In the rows, zero is written as 128.
runs of hidden systems
tas, trace 1 (8 x 20)
[[178 126  91 126 119 133  48  83 108  59 133 135 138 119 184 177 138 106
  135  71]
 [116 217 149 177 126 143 149 139 147  88 122 149  54 141 105 147  81 129
  111  87]
 [ 72 118 144 133 136 138 155 180  75 187 154  83  78 138 149  85 100 142
  110 174]
 [118  85  93 109 154 150  76 148  88 154 127 176 186 102 184 124 165 147
  169 148]
 [129 135 122 118  62 166 125 128 157  99  96 182 175 146  98 172 130 117
  134  53]
 [144 131 127 127  83 121 150 117 108  91 147  43  75 160 134 143  81  99
   78  84]
 [129 162 114 158 201 103  88 126  90 112 147 122  61  93 183 105 111 154
  130 163]
 [ 65 156 161 149 136 166 125 172 135 186 111 217 138 115 111 107 144 159
  156 147]]
Rubu, trace 2 (8 x 20)
[[170 142 205 157 156  95 163  57 145 147  97 153 160  83 139 114 143 100
  107 101]
 [ 83 118  79 113 129  79 153 130 173 108  89 215 114 170 155 144 141 101
  112  85]
 [113 150  90 123 124 160 104 174 172 100 182 109  86 195  88 184 142 116
  159 178]
 [204 131 130 131 185 148 162 141 112 130 147  60 174  89  89 110 113 165
  164 192]
 [108  98 149 107  96  97 141 103 117 167  58 159 180  68  90  47 121 181
  109 110]
 [ 82 148 198 146  71  99  95  70 181 141 121 173  78 154 121 141 163  78
   86  87]
 [162 159  97 155 212 108 154 122 167  79 160 151  94 174 187 200 142  65
  142 131]
 [122 109  20  95 165 159 157 223 119 112 129 132 166 150 106 130 111 181
  188 178]]
sirid, trace 3 (8 x 20)
[[133 179 146 142 116 105 115 107 172  95 136  89  64 127  52 116 112 148
  113 151]
 [115 152 157 150 190 111 125 132 150 165 137 142 108 101 100  90 148 156
  149 208]
 [111  88 142 108 139 136 174 155 146 195 120 163 196 137 121 119 167 120
  152 164]
 [158  90 129  95  65 156 150 128 144 127 138  83 186 159  91 163 139  98
  128 109]
 [188 156 125 134 121 108 137  88 151  66 134  61 103 124  77 136  97 131
  109 117]
 [109 183 148 159 167  91 137 116 165 125 109 152  72 102  82  86 113 164
  121 159]
 [ 77 116 172 132 144 137 121 148 142 207 140 175 137 125 121 103 175 131
  148 190]
 [155  63 119  93 123 149 151 139 133 159 149 108 213 153 143 160 170  93
  153 150]]
Sef, trace 4 (8 x 20)
[[152 168 117 141 125 184 118 154 140  92 134 140 148 130  95 165 116 143
  163 117]
 [108 142 130 144 142 149 171 168  73 143 119 122 112 116 161 104  80 144
  117 111]
 [106 107 124 125 149  73  91  91 118 141 116 152 105 101 173  94 148 132
  110 137]
 [126 125 154 128  98 136 101 100 175 133 129 167 150 148 113 163 172  93
  133 113]
 [140 125 120 124 112 167 163 164 121 123 164  80 128 177 128 169 115  98
  134 131]
 [138 135  71 123 163 123 109 151  96  95 133 106 112 106 139 111 100 172
  144 153]
 [108 154 152 147 123 133 102 116 117 137  92 190 133  83 128  98 123 159
  129  96]
 [112 111 184 138 112 116 158 103 127 167 133 131 119 145 166 134 142  77
   95 103]]
takel, trace 5 (8 x 20)
[[ 91 132 124 119 121 125 188 171 164 156 111 141 131 151  60 103 119 153
  134 158]
 [156  95 165 121 112 153 150 123  76 166 136  66 173  98 137 105 114 132
  117 129]
 [182 132 130 137 164  95  82  62 143  97 121 147 153  89 152 139 157 120
  139 120]
 [ 85 150 135 130 100  82 137 108 184 112 106 161  71 161 101 128 131 108
   95 106]
 [110 119 139 130 125 155 173 175 107 156 177  69  98 179 147 148 114  95
  118 151]
 [172 119 109 124 186 152 127 149 134 135 143 128 194 106 111 132 152 154
  186 191]
 [131 132 150 121  91 106 129  90 149 128  68 152 162  79  62  79 120 169
  113  98]
 [138 119 164 142 103 100 126  79  89 119 134  84  87 127 188 129 108  83
   69  71]]
tas, trace 6 (8 x 20)
[[107 105 108 119 137 105 159 141 114 135 130 119 109 153 167 127 117 108
  108 122]
 [115 129  96 121 127 132  71 133 133 112 140 146 114 128 127 133 145 145
  146 149]
 [142 150 155 144 110 178 139 143 123 133 132 123 149 123 103 142 118 131
  139 113]
 [135 108 109 121 132 110 168 132 100 126 113 109 132 128 155 114 101 126
  108 105]
 [106 131 115 126 125 104  76 109 132 116 121 154 101 115 139 115 138 138
  121 126]
 [117 149 170 149 117 163 126 137 137 150 148 138 125 141 122 150 138 110
  136 131]
 [134 109  95 117 145 135 173 160 114 129 134 113 143 151 148 137 115 120
  132 134]
 [127 124  90 112 114 118  89 124 124 101 110 134 131 109 110 112 121 164
  136 122]]
Sef, trace 7 (8 x 20)
[[171 149  86 141 221 112 128 131 145  95 144 141 130 116 144 143 139 138
  167 177]
 [ 75 132 108 120 104 161 139 181 130 151  85 203 160 128 101 113 122 164
  146 108]
 [113  93 179 123  81 141 115 114  67 172 143  69 126 116 160 105 119 114
   92 114]
 [189 122  98 125 167  72 102  63 152  70 131 118 124 117 160 153 148 102
  123 119]
 [ 95 181 121 142 108 152 144 160 191 105 113 185 106 169  67 158 122 130
  143 110]
 [104 126 171 143 138 175 154 179  74 195 169  78 112 134 141 106 112 134
  130 174]
 [166  79  74 105 179  84  97  99 101 116 115 137 175  84 185 110 149 143
  144 141]
 [103 140 126 118  49 135 104 108 161 100  79 186 142 135  86 141 128 130
  113  50]]
takel, trace 8 (8 x 20)
[[115 108 152 124 115 124 138 116 136 162  95 178 171 111 132 109 147 126
  124 108]
 [137 114 141 118  74 137 106 102 126 114 137 112 133 145 137 159 136  95
  111  85]
 [150 149  92 130 146 124 115 131 143  78 151 102  94 149 121 156 119 122
  138 137]
 [102 141 110 130 156 114 153 159 135 139 118 131 106 126 100  92 112 164
  136 167]
 [117 112 170 134 126 142 143 132  93 179 120 129 155 100 144  97 127 136
  122 129]
 [157 116 141 130 124 130 102  92 131 119 125 154 165 117 157 157 154 101
  134  97]
 [120 138 101 116  98 111 114 116 169  86 124 134 103 159 104 153 131 113
  120 107]
 [114 139 115 131 130 135 149 162 114 126 150  78  86 149 116 119  97 139
  121 154]]
Rubu, trace 9 (8 x 20)
[[102 129  94 108  73 110  38 106 145  80 142 116  70 153 117 143 140 125
  113 115]
 [165 198 155 180 181 171 132 144 113 106 159 115 100 112 137 153 102 131
  150 137]
 [102  88 108 113 161 122 194 173  87 178 109 135 159 121 163  88 112 146
  130 145]
 [100  85 132  92  57 132  54 107 129 146 133 123 143 131 118 122 166 128
  124 129]
 [183 170 168 160 120 148 118  86 135  89 136 115 127 118 131 169 117  99
  123  80]
 [113 136  85 133 165 100 193 157 113 111 102 141 100 139 160 116  83 132
  111 105]
 [ 71 111 103 109 116 137  77 165 119 149 153 126  97 144 122 110 143 149
  140 180]
 [175 131 181 143 137 172 103 111 113 146 157 103 171 103 129 144 149 117
  152 144]]
zimup, trace 10 (8 x 20)
[[187 136 161 137 103 138  69  67 128  92 158  75 126 114 128 159 139 104
  120 110]
 [127 164 109 151 152 108 192 138 141  92 109 158  92 156 153 149  89 104
  107  78]
 [ 62 104  95 102 110 132 132 186 102 160 128 117 107 144 118  86 112 165
  125 161]
 [171 129 160 140 134 178  76 118  97 138 169  88 155 101 136 144 144 130
  154 158]
 [159 127 123 138 147 122 159 107 125 105 101 170 162 124 175 156 124  98
  124  66]
 [ 81  95 104  92  75  86 136 126 130 131 103 116 101 150 115  99 115 131
   89 108]
 [138 160 150 145 134 140  95 124 120 118 171  67  76 127 110 129 119 136
  127 167]
 [139 161 117 156 181 164 149 163 114 121 131 174 141 127 167 155 120 125
  157 117]]
sirid, trace 11 (8 x 20)
[[129 115  98 116 122 154 177 173 102 129 125 102 146 142 129 131  96 136
  131 122]
 [142 130 136 124  92 131 117 110 100 117 109  99 135  93 106 102  96 158
  110  98]
 [139 157 164 152 141 105  91  77 144 119 115 160 112  96 131 122 143 125
  120 114]
 [ 92 129 138 139 155 110 132 132 156 153 143 170 101 161 156 146 161  92
  129 151]
 [109  90  81 100 125 148 138 180 114 143 155 105 138 170 142 145 133 122
  147 160]
 [170 120  96 116 111 159 146 145  92  99 116  85 169 110 108 126  87 159
  138 107]
 [146 165 174 155 109 118 128  87 124 111  92 132 115  84 108 101  95 146
   98  75]
 [ 94 141 174 147 139  87  83  82 159 149 130 170  80 122 143 117 166 107
  111 141]]
zimup, trace 12 (8 x 20)
[[ 88 175  95 149 138 187  84 187 109 113 124 201 113 122 136 144 115 168
  169 117]
 [117  79 173 109  81 184 166 160 112 199 144 113 201 153 128 144 154  96
  135 130]
 [197  87 116 113 175  55 127  53 124 107 130  85 151  96 173 117 145 107
  112 139]
 [110 172  79 130  90 111  84 114 147  50  86 173  84 122 101 127  94 159
  113  62]
 [ 71 155 187 145  82 178 176 184 128 181 154  94  83 173  81 122 103 120
  109 145]
 [157 113 125 143 234 124 129 139  95 161 174 114 139 108 199 126 154 119
  162 207]
 [142 100  59  95 100 143  67 123 125  81  89 201 202 111 148 156 148 145
  162  70]
 [135 108 180 107  26 126 179  96 148 137 110  59 145 150  61 123 108 102
   75  78]]

runs to name
trace 13 (2 x 20)
[[ 62 130 153 134  79 158 120 165 115 163 149 131  83 173 143 141 127 105
  108 119]
 [161  88  89 108 152 120  81 119  85 114 159  74 139 111 168 128 136 137
  140 163]]
 : sirid
trace 14 (2 x 20)
[[111 136 161 143 115 199 175 186 107 172 137 145 160 145 129 144 120 120
  147 123]
 [182  89  88  98 118 146 127 125 110 107 115 117 213 111 131 141 133 137
  152 110]]
 : takel
trace 15 (2 x 20)
[[116  87 119  94  85  89 154 105 164 133 110 121 144 155 100 123 145 107
  102 116]
 [152 132 156 135 112 137 102 111 123 123 171  57 101 135 113 140 129 114
  120 153]]
 : takel
trace 16 (2 x 20)
[[131 156 176 146 143 121 158 119 167 151 105 144 140  99  58  92 131 157
  135 159]
 [119 110 189 127 120 120 141 112 169 182 138 131 148 136  97 121 172 107
  129 167]]
 : sirid
trace 17 (2 x 20)
[[155 114  98 124 141 199 123 177  74 128 148 119 185 121 165 157 117 137
  169 122]
 [160 123 129 129 104 125 176 108  83 107  93 105 148 109 155 117  77 123
   90  49]]
 : sirid
trace 18 (2 x 20)
[[120  92  69  98 145  92 125 139 126 118 138 107 114 149 149 121 135 128
  126 160]
 [133 146  92 123 119 169 128 169 122 107 111 146 155 119 100 133 106 165
  154 115]]
 : sirid
trace 19 (2 x 20)
[[168 107 171 138 127 145 159 104  71 145 134  91 164 105 191 133 111  94
  103  86]
 [109 111  91 117 125  75 105  99  96  98 109 138  86 128 201 117 112 115
   88  78]]
 : zimup
trace 20 (2 x 20)
[[123 138 173 127  80 128 116 101 163 143  90 153 157  98  49  99 138 154
  123 116]
 [118 155 198 158 156  90 149  88 174 159 134 138  92 127 111 114 152 102
  110 158]]
 : zimup
trace 21 (2 x 20)
[[ 73 142 139 148 111 207  92 193  77 164 153 169 116 144 179 154 128 126
  151 115]
 [141 124  69 116 124 194 124 181 108 101 115 171 193 132 138 166 119 146
  175  94]]
 : takel
trace 22 (2 x 20)
[[143 124 137 127 144 162 128 157  98 152 152  80 144 106 103 103 117 163
  153 179]
 [162 111 145 124 137 110 168 104 128 138  88 139 188  89 116  99 125 141
  125 113]]
 : sirid
trace 23 (2 x 20)
[[153 105  72 100 121 108  92 113 119  84 120 115 143 117 130 128 127 145
  133 120]
 [ 97 157 129 141 121 109  87 120 126 115 122 131  68 113 113  98 112 158
  112 131]]
 : takel
trace 24 (2 x 20)
[[119 172 157 152 165 147 121 145 182 145 151 153 114 133  71 139 155 138
  166 193]
 [138 125 158 129 109 147 224 150 128 157  96 117 176 127  89 111  98 133
  118 107]]
 : takel
trace 25 (2 x 20)
[[149 144 158 154 133 163 161 137  59 139 115 109 139  89 162 112  80 138
  113  85]
 [109 108 141 121 104  72  99  71 120 129  90 153 115 100 161  95 133 123
   87  84]]
 : sirid
trace 26 (2 x 20)
[[111  92 138 109  94 118 105 113 120 149 138 118 129 141 150 127 151 103
  110 124]
 [166 129 114 124 123 133 103 106 141  92 145 105 132 139 127 164 137 109
  137 122]]
 : Sef
trace 27 (2 x 20)
[[163 166 130 142 107 212 120 165  79 105 142  84 151 100  93 133  78 173
  156 114]
 [139 147 130 156 180  91 167 116  73 118  91 138 105  76 186  81  75 149
   97  90]]
 : Sef
